0: tensor([113., 149., 106., 117., 133.,  96., 129., 109., 137., 129.])
1: tensor([117.,  94., 100., 130., 118., 133., 149., 116., 135., 101.])
2: tensor([132., 123., 172., 137.,  69., 169., 140., 118., 124., 131.])
3: tensor([101., 196., 115., 151., 103., 170., 131.,  31., 194., 168.])
4: tensor([ 95.,  92.,  98., 135., 139., 113., 133., 129., 139., 103.])
5: tensor([146., 122., 105., 132., 126., 143., 150., 119., 119., 137.])
6: tensor([127., 137., 106., 145., 130., 138., 119., 117., 141., 125.])
7: tensor([183., 101., 109., 120., 123., 153., 125., 150., 154., 144.])
8: tensor([136., 123., 151., 142., 148., 146., 120., 154., 170., 135.])
9: tensor([211., 255., 230.,  29., 113., 218., 138., 174., 222.,  92.])
10: tensor([141., 169., 182., 102.,  86., 194., 119., 138., 131., 142.])
11: tensor([131., 149., 138., 147., 112., 117., 179., 172., 115.,  98.])
12: tensor([144., 183., 185., 131.,  86., 177., 123.,  75., 197., 183.])

tensor([233.,  61., 138., 211., 184.,  24., 231., 255.,  85.,  88.]) 11 7 5 4 8
tensor([ 82., 150., 112.,  99., 124.,  59.,  72., 112., 118.,  95.]) 0 4 6 1 5
tensor([149., 129., 149.,  82., 137., 149.,  98., 137., 162.,  99.]) 8 7 6 0 5
tensor([137.,  86.,  92.,  85., 166., 119.,  74., 184.,   0.,  62.]) 4 1 5 6 11
tensor([133., 156., 132., 129., 150.,  95., 136.,  92., 135.,  95.]) 0 6 5 1 4
tensor([157., 129.,  46.,  80.,  94.,  50., 106., 123.,  69., 121.]) 0 5 1 4 6
tensor([ 54.,  78., 146., 215., 163.,  97., 107., 140.,  26.,  94.]) 4 1 11 6 5
tensor([ 82., 207., 139.,  57., 101.,   0.,  84.,  98., 137.,  43.]) 0 4 6 11 1
tensor([100., 198.,  58.,   7., 198.,  29.,  64.,   0., 103., 189.]) 0 6 3 5 4
tensor([116., 112., 152., 143.,  90., 167., 158., 111., 126., 156.]) 2 5 6 1 10
tensor([ 82., 175., 129.,  25., 119.,  78.,  93., 141., 111.,  89.]) 0 4 6 1 11
tensor([142., 192., 164.,  87., 145., 115., 243., 179., 125.,  57.]) 11 5 0 1 8
tensor([ 81.,  43., 164., 255., 182.,  92.,  89., 187.,   9., 115.]) 4 11 1 6 8
tensor([188., 113., 134., 114., 128., 164., 132., 150., 170., 135.]) 7 8 5 6 1
tensor([132., 204., 220., 142., 152., 163.,  92., 108., 255., 208.]) 12 8 3 10 6
tensor([137., 129., 109., 158., 125., 128., 156., 105., 105., 156.]) 5 6 0 1 4
tensor([117., 140., 111., 129., 133., 137., 135., 133., 136., 120.]) 6 5 0 1 4
